One vector is turned by the same rotation once a tick. Each row is the vector after some number of ticks, and that number follows the row.
The counts run from 0 to 574.
[ 2.30  0.04 -0.60  1.27  0.50  3.17 -0.03 -0.14 -2.70  3.45  1.77  0.54
 -1.94  0.03 -0.14 -0.32  0.81 -1.55  0.53 -1.71 -0.26 -2.60  0.31  1.33
 -3.24 -0.51 -0.28 -0.98 -1.85  0.37  0.40  0.55  1.83 -1.59 -0.20  1.13] : 169
[ 2.99 -0.09 -2.98 -0.73  0.67  0.16 -2.35 -1.22  0.80 -1.52  0.09  0.89
 -2.09 -1.07  0.03 -0.36  1.48 -1.69 -0.03 -0.98 -0.88 -2.15  1.73  2.51
 -1.63 -1.03 -0.37  2.07 -1.65 -0.78 -0.48  0.94  0.07 -1.70  1.22  3.67] : 354
[ 0.91 -0.31 -3.36  2.42  0.59  0.42 -3.29 -0.66 -0.85 -0.33 -3.83  0.71
  1.68  0.33 -1.11 -2.10  1.21 -1.22  0.12  0.36  2.41  0.07 -1.86  0.57
 -0.70  1.63 -3.52 -0.13 -0.87  0.55  1.56 -0.39 -0.66 -1.76 -0.61  0.15] : 113
[ 4.54  0.90 -0.41 -2.86  1.25  2.46  0.81 -0.17 -0.67 -1.37  0.53 -1.86
 -1.29  2.20  1.92 -0.56 -0.06 -1.61 -1.17  0.67 -1.62  0.45 -0.26  0.97
 -0.61  0.33  0.27 -0.05  0.53 -1.83 -2.05 -0.67 -0.88 -0.68 -1.52  1.82] : 556
[ 1.55  1.10 -1.48 -0.58  0.34  0.87  0.15 -1.74  0.12  0.28  0.04  0.77
  2.85  1.07 -1.34 -0.30  0.34 -1.44  1.17  3.82 -0.68  1.90 -1.43  0.59
  2.56 -2.96 -0.78 -1.54 -3.94  3.02  0.32  1.12 -1.12 -2.38  0.57  0.73] : 442
[-0.52 -2.67  0.30  0.51  1.01  2.31  1.29 -1.32 -1.25  1.60 -0.15 -1.03
 -1.10 -0.19 -0.78  2.31  1.15  1.18  0.63  1.46 -0.38 -0.69 -0.30  0.93
  0.12 -2.64 -1.23 -0.77 -3.64 -0.05 -0.06  2.12  2.47 -2.11  2.30 -0.56] : 321
[ 1.41 -2.97 -1.47 -0.16  2.34  0.98  0.51 -1.39 -2.18 -2.59 -2.35  2.71
 -1.75  1.28 -1.44  1.82  2.11  1.87  0.18 -0.35 -2.44 -0.81 -0.29 -1.80
 -0.42 -2.19 -1.19 -0.17 -1.62 -0.48 -1.26  1.28  2.12 -0.95 -0.18  0.28] : 201
[ 1.69  1.89  0.62 -0.19  3.40  0.76 -1.74 -0.08  0.76 -2.99 -3.14  2.11
  0.29 -1.32 -0.67 -0.09  0.10  2.78 -0.57 -0.64  1.21  1.96 -0.44 -2.53
  0.51 -0.35 -0.59 -2.09 -2.53 -0.08 -1.38  1.19 -2.20 -0.28 -0.15 -1.12] : 29
[ 2.52 -1.92  1.34 -2.13  2.68  2.35 -1.13 -0.47 -0.93 -1.58  0.28  1.18
  1.36 -2.33 -1.23  0.95 -1.73  3.65  1.53  1.11  0.26 -0.42 -2.39 -0.83
  0.52 -1.37 -0.41  1.70 -2.79 -0.33  1.91  0.66  0.37 -0.10 -0.80  1.62] : 241
[ 0.85  0.07 -3.47  0.27 -1.37 -0.03 -0.69 -3.00 -0.76 -0.34 -0.39  1.02
 -0.49 -0.20 -0.33  0.04  0.82 -1.26 -2.08  0.77  2.01 -0.19  1.32  0.91
 -4.35 -2.77  2.23  0.97 -0.79  0.20  1.58  1.07 -2.16 -1.68  0.95  1.96] : 500
[ 1.69 -1.16 -1.24 -0.12  0.25  0.58  0.78 -2.67 -0.68  0.24  0.03 -1.81
  0.05  2.42 -1.03 -1.64 -0.24 -2.08 -1.11  2.13  1.86 -2.07 -2.36  2.05
  0.37 -1.81 -0.29  0.84  0.07  1.17  1.27  2.21 -0.76 -1.66 -1.47  2.83] : 317
[ 2.92 -1.42  1.89 -2.62  1.90  2.49  1.72 -0.84  1.36 -0.36  1.78  0.08
 -0.28  0.63 -0.10  2.55 -0.25  1.32 -1.51  1.26 -0.01 -1.40  1.74 -0.91
  2.34 -1.72  0.70  0.70  0.71 -2.30  1.87  2.96 -1.63 -0.20  0.56 -1.44] : 281
[ 2.34  2.37 -1.14  2.50  0.56  1.03 -2.60 -1.41 -0.09 -1.55 -1.53  2.08
  1.02 -1.07 -2.38 -1.01  0.00  0.13 -1.01  0.75 -0.63  2.74 -0.10 -1.82
 -1.46 -2.42 -0.68 -0.76 -2.44  0.29  0.55  1.37 -1.38  0.37 -1.72 -0.36] : 298
[ 2.26 -1.28  1.30  1.99  0.04  2.20 -0.51  0.47 -0.33  1.94  0.47 -0.19
  1.26 -1.85  2.34  1.59 -0.90  1.48 -1.71 -0.71  3.24  0.65  1.00  0.56
 -1.76  0.10 -1.23 -0.06 -0.30 -1.72  1.50 -0.15 -3.06 -0.59 -1.01 -1.64] : 340
[ 1.99 -2.12  0.79  2.86  0.57 -0.32 -2.38 -0.42 -1.19  1.08 -3.01 -0.53
 -1.12  1.14 -3.06  0.61  0.00  0.32  0.44  2.11  0.40 -2.03 -2.63  0.25
  2.06  1.50 -2.56  0.74  0.26  0.71  0.81  0.35  1.01 -1.93 -1.03  2.66] : 238
[ 1.91 -1.05 -3.77 -1.01  2.11  1.08 -1.15 -2.60 -1.31  2.25 -0.33 -0.15
  0.32 -1.08 -1.66  0.60  2.40 -1.84  0.60 -0.28 -0.43  0.10  0.01 -0.31
 -2.03 -2.47  1.37  0.72 -2.42  0.37  0.22 -0.82  1.71 -0.95 -0.96 -0.24] : 19
[-1.37 -3.75  0.04 -0.83  1.10  0.44 -2.89  1.05 -0.52  3.04 -2.13  0.96
  0.15 -1.25 -1.92  1.52  1.89  2.45  1.14 -0.61  0.37 -0.03 -0.10  0.25
  1.68 -0.07 -0.68  1.27  0.07  0.76  1.71  0.50  1.29 -3.25  2.35  0.15] : 388
[ 2.28 -0.66  0.31 -1.79  2.02  1.46 -0.01 -1.07  1.08  1.59  1.71 -1.51
 -1.46  2.56  0.54 -0.37 -1.61 -2.06 -1.67  1.40  1.53 -2.80  2.81 -0.92
  1.18  1.00  0.21 -1.22 -0.40  0.10 -0.03  1.91 -0.44 -2.09  2.12  2.60] : 131
[ 1.66  0.01 -0.23 -0.44 -0.01  0.44 -2.30  0.46 -0.66  1.19 -3.08 -0.16
 -3.47  0.45 -1.31 -0.49  1.91  0.92  1.21  1.87  2.09 -0.84 -0.04  0.03
  1.16 -0.54 -0.16  0.89  0.07  1.46 -1.05  3.82  0.40 -2.51 -2.33  0.02] : 357
[ 2.40 -0.10 -0.52  1.00 -2.05  2.56  0.84 -0.87 -1.48 -1.14 -0.84  0.82
  0.77  0.27  0.92 -0.16 -1.27  1.58 -1.38  1.60  2.22 -0.07  0.10  1.87
 -4.24 -2.33 -0.83 -0.21 -0.45 -0.10  2.18  0.88 -2.93 -1.48 -1.59 -0.07] : 194
[ 1.18 -2.57  2.90  0.54 -0.08  2.68  0.05  0.92  1.14 -2.40  0.45 -0.60
 -1.91 -1.74 -1.95  1.22 -0.25  3.27 -2.57  1.91 -0.57  0.31  1.18 -0.08
  0.84 -0.64  0.16  1.61  1.35 -2.10  0.40  1.52  0.88 -1.63  1.35  0.89] : 426
[ 0.25 -2.17 -0.31 -2.69  0.63  1.52 -1.89  0.02  2.00  2.20 -1.98 -1.29
  1.47  1.63  1.48 -0.94 -0.27  1.44 -2.31  0.06  0.38 -1.59 -0.20 -0.29
  0.46 -1.31  0.44 -0.11  2.80  0.30  1.48  0.15 -2.48 -3.84  0.24 -2.97] : 311
[ 1.14 -1.74  0.95  1.11  0.71  2.17 -3.34  0.34  1.36 -0.56 -0.53 -1.87
 -0.33 -2.34 -0.92  0.57  0.51 -1.39 -2.61 -0.71  2.20  2.77  3.18 -0.17
 -1.04  0.84 -0.06  1.88  0.21 -2.17  1.08  1.78  0.09  0.20  2.11  2.17] : 302
[ 2.39 -0.25  1.67 -1.48  1.37  1.64 -1.84  1.39  0.15 -0.38  0.88  1.52
 -0.36 -2.36 -2.49 -0.38  1.71  1.36 -1.64 -0.89  0.18  3.08  0.24 -0.10
  0.36 -0.71  4.00  1.37  0.42 -2.20 -1.14  1.75 -0.54 -0.30  0.72  2.05] : 453
[ 1.75 -4.00  0.47 -1.07  0.98  0.09  0.90 -1.60 -1.50  0.67  0.24  0.62
  2.52 -0.14 -0.05  0.72  0.95  1.64 -1.13  1.02  2.66  1.79 -0.86  0.02
 -0.19 -0.76  2.24  0.05  0.19  0.55  0.14 -1.71 -1.54 -1.57 -0.06  3.54] : 39
[ 0.26  1.44  0.97  1.23  2.07  1.68  0.04  0.78 -0.48  1.22 -0.79 -2.00
  0.74  1.29  0.09  0.13 -1.08  2.39 -3.04  0.68 -0.62  1.35 -1.41 -2.14
 -1.49 -1.53 -0.97 -2.20 -0.79 -1.60 -0.69  0.93 -1.33 -2.29  0.95 -3.76] : 523
[ 3.21 -0.52 -1.58  0.72  0.89  2.94  0.26 -0.15 -2.14  0.02  0.57  1.08
  0.68 -2.87 -2.07 -0.51  1.85 -0.65  1.23 -0.08  1.43  1.81  0.37  1.19
 -1.68  1.22 -0.51 -1.25 -1.74  0.65 -1.25 -2.13  1.84 -0.53 -0.25  2.87] : 143
[ 2.40 -0.23 -3.14 -0.71  1.04  0.89 -1.67 -0.56  1.57 -1.45 -0.74 -0.03
 -2.32  0.72  0.45  0.23  1.75 -1.14 -0.11 -1.65 -2.46 -2.77  0.49  2.58
 -2.84 -0.60 -1.45  0.92 -0.35 -1.96 -0.43  0.09  1.10 -2.28  2.20  0.17] : 353
[ 1.09  2.82 -0.36 -0.29  2.58  0.14 -3.09  0.14  0.96 -1.79 -1.90  2.02
 -0.59 -0.13 -1.07 -1.19 -0.83  1.57 -0.84  0.08 -0.40  1.32 -0.72 -3.05
  1.67  0.05  0.69 -1.23 -2.64  0.71 -1.76  1.67 -2.48 -1.23  0.18  1.79] : 28
[ 0.59  0.32 -2.38  1.25  0.29  2.36 -0.79  0.41 -0.51  0.06 -2.00  0.22
 -0.50  1.67  2.09 -1.35  1.84  0.26 -2.26 -1.01  1.44  1.71 -0.03 -0.13
 -0.01 -2.89 -1.29 -0.59 -0.09 -2.53  0.20  2.66 -1.59 -2.11  0.73 -4.26] : 378
[ 3.06  0.06  0.96 -0.47  0.57  2.98 -1.04  0.85 -1.52  1.39  0.40 -2.04
 -0.53  2.70  2.50 -0.14 -0.02 -1.93 -2.47 -0.21 -1.10  1.96  3.10 -2.45
 -1.90 -0.58  0.19 -1.25  0.26 -1.18 -0.56 -0.30 -0.85  0.20 -1.61 -0.54] : 101
[ 0.59 -3.21  0.92 -1.32  3.31  1.77 -0.89 -0.50  0.90  0.84  0.66 -0.04
  0.95 -3.83 -0.80  1.20 -0.16  3.17  1.52  0.91  1.71 -0.48 -1.34 -0.82
  0.01 -2.27  0.66  1.63 -2.34  0.20  1.60  0.14  1.10 -1.05 -0.44 -0.47] : 242
[ 1.47 -1.04 -2.01 -2.55  2.86  2.13  1.00 -0.09 -2.72 -0.49 -0.22  3.07
  2.24 -0.40 -1.29 -0.73  2.39  0.53  1.07 -1.20  2.45  1.41 -1.07  0.85
 -0.55  1.25  0.06 -1.59 -1.11  0.16 -0.62  0.75  0.06 -1.07  2.08  2.25] : 413
[ 2.62 -0.30 -0.55 -1.99  0.50  1.78 -0.41  0.78 -1.05  1.91  1.49 -0.90
  0.15 -0.49  2.97  2.23  1.80 -1.79  0.48  0.32  1.46  2.66  4.68 -0.46
 -0.76 -0.46  0.36 -0.26 -1.80 -1.40  0.06  0.11 -2.30 -1.46  0.35 -0.46] : 407
[-0.08 -1.70  0.42 -0.31  0.37  2.64 -2.45 -0.39  2.57  2.23 -0.96 -2.86
  1.48 -1.79 -1.13  0.53 -0.43  0.95 -0.82  2.05 -1.30 -0.29  0.02 -1.07
  0.39 -2.39  1.53  0.68 -0.51  1.33  0.63 -0.44  1.16 -2.21  0.11 -2.46] : 244
[ 1.60 -2.15  2.09 -0.68  2.61 -0.38 -0.71 -1.90  0.53 -1.07 -0.80 -1.16
  0.37 -0.04 -1.10 -1.70  0.32  2.38 -1.88  2.43 -0.33  0.05 -1.74 -3.12
 -0.62 -2.32 -0.49  0.61 -1.97  0.68  1.31  0.69  1.46 -0.41 -2.61  0.04] : 548
[ 2.27  0.67 -1.91  0.74 -1.28  5.37 -1.69  0.00 -1.33  0.81 -1.03 -1.16
  1.20  0.66 -0.09  1.25 -1.36 -1.84  1.26  0.15 -2.15  1.69  0.22  2.03
 -1.03  0.87 -2.07 -1.04 -0.78  0.03 -0.77 -1.24  0.66 -1.32  0.66  0.53] : 141
[ 1.64  0.42 -0.16  1.17  1.78  2.02 -0.80  0.27  1.70  1.27 -0.03 -0.08
 -0.95 -2.54 -0.51  1.47  1.65  1.30  0.41  0.47 -0.20  1.43  1.38  0.14
  1.79 -1.87 -0.36 -0.45 -2.88 -1.19 -1.30  3.90  1.75 -1.70  1.53 -2.03] : 176
[ 0.61 -4.13  2.55 -1.22  1.00  2.38  0.97  0.01 -1.83  0.44 -0.46  0.62
  0.54  1.28  0.82  1.11 -1.03  2.08 -1.16 -0.98  3.34 -1.31 -0.32 -0.53
 -1.82  1.19 -1.46  0.13  0.07 -1.15  3.10  1.33 -0.44 -1.58  1.75  0.94] : 465
[ 2.37  0.65 -3.69  2.71  2.19  0.69 -0.52 -2.37  0.40  1.73  0.36  0.95
  2.56 -0.41 -1.56  0.56  1.72 -2.08  0.62 -0.83  1.33 -0.40 -1.14  2.20
  0.61  0.27 -1.66 -1.38 -0.86 -1.43  1.24  0.06  0.17 -0.62  1.44 -0.76] : 565
[ 1.83 -0.38 -2.68  2.06 -0.33  0.16 -1.47 -1.16 -0.82  0.12 -1.20  2.06
 -0.75  0.43 -0.48  0.63  1.08 -2.75 -1.37 -0.18  2.58 -0.07  4.24 -0.55
 -1.83  1.17 -2.15 -0.29 -1.27 -0.88  1.68  0.68 -1.01 -1.56  2.91  1.80] : 381
[ 0.12 -0.03 -1.34  1.97  2.47  3.55  0.01  0.67 -1.25  0.69  0.25  1.43
  1.33 -1.82 -0.42 -1.67  0.84  1.02  0.00 -2.26  1.07  0.01 -1.61 -0.59
 -0.09  0.70 -0.80 -3.02 -3.77  0.89 -1.41  1.07  1.95 -1.90  3.25 -0.12] : 294
[ 2.10 -2.67 -1.45 -1.43  1.49  0.17  0.46 -1.79  0.73 -2.61 -0.94  1.11
 -1.49  0.03 -1.94  3.35  3.41  1.43 -0.14  0.80 -1.98 -0.27  0.69  1.57
  0.63 -2.87 -0.79  0.75 -1.19 -0.22 -0.74  1.71  2.60 -1.46  1.74 -0.15] : 202
